In the rows, 128 means zero.
Named moves (each a turn or a mirror), then the moves between two rows, first move first; the first pair answered:
J_628 (before -> after):
[166  69 138 189 124  91 142 123 100]  ->  [112  60 108 153  97  88  76 134 142]
[112 111 111 168  84 108 104  93 101]  ->  [121 111 117 173  88 108 116  92  92]
[102 107 155 128 138 125 147 128 139]  ->  [ 99 107 156 126 136 127 146 128 138]
[135 118 152 139 131 124 153 114 109]  ->  [ 96 111 135 116 119 125 108 120 137]
J_527 (before -> after):
[123 149  60 104 101 124  67 134 144]  ->  [172 171  59 118 110 122  98 128 111]
[ 68 103 154 103 140 130 129 142 172]  ->  [109  72 113 147 110 101  89 145 141]
[153 127  65 112 108 135  70 114 124]  ->  [182 160  79 110 129 149 114 105 101]
J_394 (before -> after):
[196 103 123 179 112 106  99 128  95]  ->  [ 90 129 121  83 110 136  59 136 178]
[103  88 144 139 127 105 120 122 143]  ->  [105  89 154 143 131 106 133 119 136]
[153 105 130 157 105 126  86 125 122]  ->  [ 98 121 155 106 116 147  99 124 155]
[102  90 146 134 116 116  99 134 148]  ->  [106  92 171 139 131 122 138 133 142]
J_898 (before -> after):
[109 124 122 116 124 133 117 135 142]  ->  [135 144 109 114 124 137 120 132 128]
[176 149  77  85 113 103  99 113 130]  ->  [173  78 100 139 114  80  95 119 121]
[153 147 101 133 121 120 132 133 100]  ->  [128 102 132 158 125 106 131 136 116]

Each pair is 2 to 3 moves apart.
[111 135 158 123 144 149 172 133 134]  ->  [166 130  97 151 111 128 117 133 106]  J_898 then J_394
[ 73  90 147 121  90 143  99 133 143]  ->  [152 120 100 146  70 134  90 127  93]  J_898 then J_527 then J_898
[164 187 141 141 134 135 173 117 112]  ->  [124 163  77 123  91 117  80 130 143]  J_628 then J_527
[167 108 177 148 169 128 160 128 157]  ->  [122  93 177 126 157 127 127 134 184]  J_527 then J_628
[159 124 114 152 131  93 124 142  95]  ->  [ 98 107 166 131 155 103 153 148 127]  J_527 then J_898 then J_527
[108  97 176 132 151 125 175 129 125]  ->  [161 162 136 114 150 141 179 120 103]  J_898 then J_898
[ 76  82 142 138 122 125 105 145 164]  ->  [132 144 166 136 156 148 189 129 122]  J_527 then J_527 then J_527
[175 145  60 161  85  87  63 144 106]  ->  [208 171  80 172 101  96 107 138  84]  J_394 then J_628 then J_394
[150 175  67 139 128 110 123 133 128]  ->  [111 124  74 150 118  95  94 141 150]  J_527 then J_898 then J_628
[146 128 139 161 161 128 165 136 111]  ->  [140 164  82 116 136 131 109 140 127]  J_628 then J_898 then J_527
[ 96 162  98  73 113 147  96 143 161]  ->  [ 72 149 128  68 122 151 110 136 168]  J_394 then J_628
[179 195 124  91 145 149 169 122 108]  ->  [174 185 149 100 155 147 183 121 107]  J_628 then J_394
[165 114  96 151 107 111  94 131 124]  ->  [112 155 136  82 138 149 137 124 158]  J_527 then J_527 then J_628
[174 170 139 141 149 141 172 154  99]  ->  [130 161 170 115 160 152 178 159 126]  J_628 then J_394
[ 72 100 126 142 109  94  82 141 138]  ->  [109 130 181 161 153 112 181 123 104]  J_628 then J_527
